Each row is where one point has got to under a steady rotation. How many steps took it there?
The counts run from 0 to 151.
[ -9  -8  -4  19 -12  15   6 -20  -1  13  -4 -31  50  47  24  -2 -32 -17
  27   5   8   1   4 -30  15 -14  19  44  -4  13  15   7  52   8  10 -15
 -31  19 -65  43   9  11 -13 -13  37   1  10   2 -38 -14  -8   0  29  18
  16  48 -30  57 -13   2 -11 -16   5]  58
[ 18   2   2  28   0  24   2 -13   3  31   7 -67   4  26  35 -22 -19 -10
 -21 -17 -21 -28  34  31   1  -4   5 -48 -14  -8  11  -5   9   6 -16  19
 -41  41 -25  25 -39  15 -13  58   3 -34 -27 -22  -7  -9 -24  -5  17  -9
  29  45  -8  36 -23  -9 -10 -29  30]  89
[ -8  19  25  20  -1  13  -9 -21  -8  15  -1 -45  47  26  39 -27 -34 -13
 -11 -19   3  19 -10   6  -7 -12  31  -3   3  17  -6  47  34  29 -21   5
 -32  18 -22  44 -17  16  26   1  27 -23  16 -21  10 -11 -25 -19  13   3
  11  23 -11  44 -13   2  22 -25   4]  69
[-44  11  -1  14  37  19  34  21  10  -1 -30 -50  38   6  14  12 -31  -8
  -7 -21 -17 -21  -1  10 -30  24 -19  -1  11  31  -1  -3  -8 -10  49  30
 -47 -19 -40   3  14  33 -25 -31  12  -7  18   2 -11  -1   1 -17  56 -25
  26  33   6  38 -20  -1 -43 -44  44]  118
[  6 -24   0  35  12  23  10  13  17 -22  23  17  23  -5 -25 -13  -2 -17
  20  -6 -10  53   7 -18  -3  18  25 -51   5   6  23  32  35 -32  30   3
 -42  22 -45  10 -35  31 -32 -30  44  11   5  10 -10   0  30 -31  19  14
  42   5 -21  51   8 -10 -41  14  15]  36
[  9 -16  16   8   4 -22  -8  -1   5 -14 -20 -30  13   8  40 -11 -15  17
  29  -3 -13  13  -2 -19   2  30  -4 -21  -5  22   2   8  66 -14  -4 -12
 -31  40 -58  36  -5  14   8 -22  23 -15   2  30  21 -23 -25 -46 -10  14
  24  17 -33  44  10  23 -30   4  -4]  52
[ 38 -10  42  19  -1  31   1   9  14  24  -9 -41  17  20  36   3 -17  -2
 -40 -10 -32   9  20  31  18 -16  17  -2 -24  21   5   5  14 -16 -10   6
  -1  17 -37  77 -55  -3 -13   7  34 -32   3 -28 -18  18 -12  18  27   6
   9  48 -10  36 -44 -17  -5 -32  30]  81
[-33  -5   1   4  15  14  -7 -14  29 -17  10  -9  24  -1   2  25   5  21
  33  -4 -36  19  16 -12 -21  24   3  44  20  31 -31  16  39 -20   7  23
 -42  22   0   3 -11  32  -1  -7  23  10  -5   3  -1  -1 -24 -44   9  16
  33  48 -35  69  -1 -19 -20  -7   7]  142
[ -3  -1   5  20  10 -22   0   6  18 -13 -15 -43  11  19  35  -7  -1  -6
  20 -32 -23  -5   0  13 -15  27  -7  -3   5  35 -50  28  24   0   9   0
 -61  62 -22  -3  -3  16   6 -17  21   6 -12  28   1 -55 -30 -40  -1   3
  15   4 -31  64  15  12 -24 -10  13]  139
[ 19   2   5  42  24  22   0 -14  32   9  10 -31 -26  22  12   7   7  -5
 -25 -19 -37  25   0  37  -1   7   3 -23   9  30 -52  62  14  17  11  35
 -64  57   6   0 -11  29  -3  34  21  -1 -27   0   0  -8 -30 -33  21  -1
  17  24 -21  32  16   9 -19 -14  25]  0
[ 14  11  -5  39   4  29  -4  -8  24  31   5 -39 -21  14  46  -5 -22  -3
 -21   4 -45   7 -16  35  10  26 -21 -20  14  31   2  45  10 -20  23  34
 -34  21   2  39 -18  16  16  52  33 -21   5   1   1   5  -9 -14  26 -15
  20  46 -10  34 -18  -3 -26 -11  64]  91
[-21  25  24  18  14  29 -15   0   0  12  -8 -49  39  32  41   0 -22  10
 -12 -13 -19  55   7 -10  13   1  36 -11   9  31  11  18  51   4 -15  48
 -18   8 -12  45  -2  20   7  -2   8 -21  -7 -27  19  -5 -32  -8  -2   7
  20  45   1  33 -11 -23 -10 -42 -13]  74
[  4 -35   0  32  18 -12  -4  11  10 -18   0 -34  17  10  11 -11  19  11
  14 -35 -39 -10  -9  13 -32  -5 -22 -17  13   1 -24   0  -7 -43   1  -1
 -36  23 -53  -3 -20  23 -30 -13  22  -6 -20  20 -13 -44   5 -42  21  -2
  52  24 -30  55  23   9 -24 -24  23]  131
[-16 -14 -30  24  23  10  11  38  -3  -7  -9 -12  28  44   5 -19 -15 -15
  16 -18  11  13  17  -5   9  14  43 -29  -7 -15  25   7   9  -3   4  17
 -43  58 -75  25  -5   6 -44 -20  10  10 -22 -22 -16 -35   6 -30  29  -2
  18  39 -13  25   1  18 -21 -15  13]  38
[ 13 -12   7  47   0   4  21 -10   7  -1  35 -32  -3 -19   9   3  17  -3
   9  -8 -20 -32  38  24   6  -6 -23 -26 -26  20  19  19  55 -40  17  12
 -15  -6 -31  38 -34  40 -26  11  23 -25  -9   4 -42 -30  -3  -5  46   0
  45   9  -2  30 -41 -27 -26 -37  35]  104
[ -8  30   8  14  11  21 -15  -9 -10  19 -34 -65  29  48  46   7 -37  13
  -8  -9 -22  17 -11  -8  11 -12  27   7   3  17  -2  20  17  15 -29  15
 -30  21 -48  32  -9   6  28   0  19 -37  -8 -31  -2 -12 -46 -16  12 -19
  10  50  -1  22 -18   8   7 -31  -1]  70
[-14   6 -27  58   9  39  16 -15 -13   5  16 -25  15   1  19 -27   5  10
  24 -19 -24 -15  28   2  13  24  14 -28  20  10  45  29  35  11  28  55
 -24  28  21   2   5  29 -46   6  25 -13 -15   3 -45 -35  -1  -4  25 -31
  31  -5   9  19 -29 -32  -8 -55  30]  106
[-13 -15  -7  22  31  15  19  30  -4 -14 -28 -19  76  29  17 -17   1  -2
  24 -38 -22   2  18  33 -23   8  20   6  15  -7   1  30  -9  -4  15  33
 -35  30 -39   1 -34   3 -45 -21  19  12   0 -22 -20 -44  -1 -20  21   2
   9   1 -25  63 -13 -12   2 -30  37]  129
[ -5   8  61   7 -10  10 -25 -21  13   2  13 -47  23  17  25  10 -23   4
 -23 -10 -30  20  -6   6   6 -12 -10 -13  -1  42  -9  26  28 -30 -28 -14
 -12 -27 -42  66 -23  27  43   1  40 -55   6   8  15  23 -21 -24  27   8
  25  58  -5  41 -22   8  -7 -14   6]  72
[ -8   2  18  14  31  -2  16  -3  12  42  -4 -36 -10  29  11  15  19   1
 -33 -14 -22 -27  46  23  -4   5  -6  24   4  31 -43   5  -6 -14 -10  23
 -33  58 -22  19 -43  38 -12  38  -4 -28 -30 -23  -2 -13  -9 -35  33  12
  10  68 -18  29 -18  14 -19 -23  15]  2
[-37  -8   3   7  12   9  21  25  -3   4 -17  -6  54  32   3 -11 -39   0
  52   2 -10   5  -4  -9  -3  52  15  22  22  25  14  26  33  -5   6   9
 -50   6 -55  25  -6  30  18   6  12  -6  -2 -24  20  -1 -19 -22   6  14
  11  50 -46  75 -16  19 -16   5  11]  50
[-52  14 -21  71  18  35  -9 -15  -2   5  -3 -13  -4  30 -30 -21   5 -15
   0 -28 -16 -15  23   5  17  23  29 -22   9  10   9  39   9 -22  21  13
 -54  50 -34 -19  15  59   4   6   9 -10 -37  16 -29 -41 -29 -34  38 -31
  50   8  -3  -7 -18  -2 -21 -28  13]  19
[  0  -1  -3  73  17   1  -4 -25  11  -1  -2 -41 -10  26 -29 -26  14 -15
 -22 -29  -6   1  16 -10  11  13  -5 -49  -7  16   0  18   8  -5  16 -22
 -54  54 -48   8  -3  58  -5  -3   9 -24  -8  27 -30 -31 -29 -60  31 -10
  47  16  -2  -1  -3  17 -41 -23  -4]  20
[ 48  -6  38  24   9  23 -18  -3  17  19   1 -61  -2  41  38   1 -28   6
 -35  -9 -34   7   0  22   0 -17  21 -51 -49  15  -4  21  34  -3  -1  -9
  -9  32 -39  66 -20  -8 -18 -17  43 -22 -18  12  -8  -2 -10   1   3 -10
  26  34 -24  28 -12  -6 -19 -28  21]  80
[-12  -8  14  -2   7   0  20  -3  -8 -19  -5 -15  48   5  28  12 -10  -2
  45  20   7  14   9 -35  19  36  22  36   8  32   7  16  58   1   6  29
 -10  11 -49  33  -5   8   5 -17  25  -2  20  -7   0   0   6 -18  20  40
  12  48  -8  76 -26  10  -7   3  10]  54
[  2  15  36  44  18  22  26 -22  17   9  21 -18   3  -6 -29  -2  14  -2
  12 -20  -6   0  60  19  -2  10  20 -17  -8  47 -12  37  58   3  15   7
 -51  57  11  18 -34  59 -16  24   8 -12 -22  -7 -16  -2 -26 -30  28   2
   7  -4 -19  35 -16 -13 -13 -13   1]  9
[-27 -18   3  29  21  14  -9  21  16 -22  11  -4  20  11 -21  17  -4   5
  22   9 -20  29  27 -22  15  27  19 -16   1  13  28   0  25 -52  26  18
 -22   4 -62  23  -8  16 -38 -30  31 -12  -6   6 -12 -10  24 -33  35  16
  52  46 -17  30  -6   2 -48 -11  24]  35
[-15  13  -8  32  18 -13  33  12  -2 -11 -17 -49  28  -4  25 -14  20 -19
 -15 -31   7 -31  15   5   3   7 -28 -14  20  19  34  -3  -8 -26  27  29
 -22  -1 -60   5 -28  36  -7   2  -8 -36  10 -12 -22 -26  23 -23  42 -10
  23  23  31  25 -47 -15 -18 -58  38]  113
[  0 -14   7  14  15 -29   9  19   2 -13   7 -38  33   9   4  -9  18 -23
  20 -28  14 -10  13  29 -40 -21 -26   1  10  -7 -51   3  18 -23  -2  -4
 -52  23 -53   4 -31  31  -2  14  18  -2   3  -2  -9 -15  -3 -44  25  29
  31  51 -26  81  12 -10 -25 -20  21]  136
[-21  18  12  53  36  18  14  35  -5  -6  -9 -22  13 -12 -23  -3 -20 -17
  -5 -23  20  35  21  13  23  25  16 -61  -5  45   1  34  22 -26  24  17
 -65  27 -52  10   8  40   2 -25  19   0 -16   4  14 -30 -19 -37  29 -10
  17  -4  -5  20  -1   7 -34 -10  26]  28
[ -6  14  35  43  10  21  13 -10   9   3  24  -7 -27   3 -31  30   3  -7
   1  -2 -11  -1  32  13  -4   9   9   7 -17  63 -20  43  54 -39  16  14
 -58   9   6  25 -13  53  12  24  16  -2 -22  26 -12  10  -4 -23  39   7
  16  21 -27  31 -10 -10 -43  -1  38]  8
[  5   3  28  24   5  54 -29   1  11  19   0 -43  18  36  26   5 -30  16
  -8 -19 -47  44  -6  12   5  -1  40 -40 -21  24   3  31  34  24  -6  19
 -15  37 -10  37   3  -5 -13 -17  34 -18 -18  -2  -8  -4 -31  -3   2 -34
  34  33 -20  22  20 -13 -23 -18   2]  79
[  2  19  24  23 -13  27 -30 -53   7   1   7 -38  31  32  22 -17 -37 -23
 -11 -24 -15  19 -14   9 -13 -39  12 -14   6  20 -15  38  47  21 -15 -14
 -47 -19 -45  32  -9  33  30  12  52 -26  36   1 -10  17  -8 -27  30   4
  33  40 -15  47  -7 -13  -1 -12   8]  68
[  5  17  30  30  17  10  -8 -27  27  -3  16 -19 -17   0  -1  17  21  -1
 -13  -9 -28  17  11  13  -4  12   3 -10  12  58 -28  38  25 -17   9  44
 -40  51  14  10 -34  47  12  41  22 -17 -19   6  -7   5 -10 -39  15  12
  32  30 -21  49   5   3 -41  -5  14]  4
[ 15  -8 -23  34  -4  54  11  -4   0  21  16 -38 -17  37  24   3 -26 -14
  -2   5 -19  20  -2  20  19  -8  23 -17  -4  -3   2  16   7  -8   4  49
 -23  16 -15  34 -25  -4 -23  30  32 -15   2 -23 -32  -1   7   9  35  -2
  23  76   6  47 -27 -30 -19 -25  53]  86
[-38  22   3  27  24   1  34   7  30   7  -9 -16  26  12 -19   0   4 -20
  -7 -12  24  17  31 -26   4  37  -4  -8  28  33  14  -2   5 -16  29  17
 -56  16 -40  20 -10  54 -11   6  17 -33  26 -20 -14  -2   3 -36  43  22
  21  25  34  33 -36 -12 -46 -14  16]  26
[  7  22  -9  25   0  -2  -5 -13 -17  -2  -4 -47  48  34  25 -23   2 -21
  -2 -22  28  37   0  19  23 -17  26 -20  14   7   0  41  46   9 -52  16
 -21  13 -53  38  -8  17  31   5  20 -33  -2 -11  -7 -34 -27  -5  18  16
  20  31  -4  52  -3   3  36 -42   8]  65
[-12 -12   8  17  36   3   7  41  11  -6  -7 -18  33  29 -17  11  -1   8
   6  -4  -5  23  24 -16  20  22  19 -21   7 -15  26 -16  12 -46  20  11
 -21  42 -90  35 -21  24 -51 -34   4 -23 -32 -13  -7 -39   5 -24  29  18
  37  38   5  34 -22   5 -40 -27  14]  34
[  5   7   9  41  22  19  28 -14  14  14  -6 -23  13   0  22  -5 -12  20
  17  -5 -25 -29  42  15  14  39  -6  -8  -1  46  47  35  40  19  36  37
 -22  30   4  38 -44  36 -10  11  11 -25 -11 -12  -8  -9 -17   2  40 -19
   7 -13   0  34 -51 -17  -5 -37  40]  101
[  1 -30   4  26  20  12   4  12  15 -23  11 -30  23  -1  -1   5  10  -4
   5 -23 -31  16   1  12 -39 -23  -6 -28 -18  21 -23  -2  18 -13  35  14
 -51  15 -44   7   2  20 -53 -50  45   2  -3  16 -40 -16  20 -29  22  -2
  37   9 -22  60   8  -8 -42 -23  29]  127
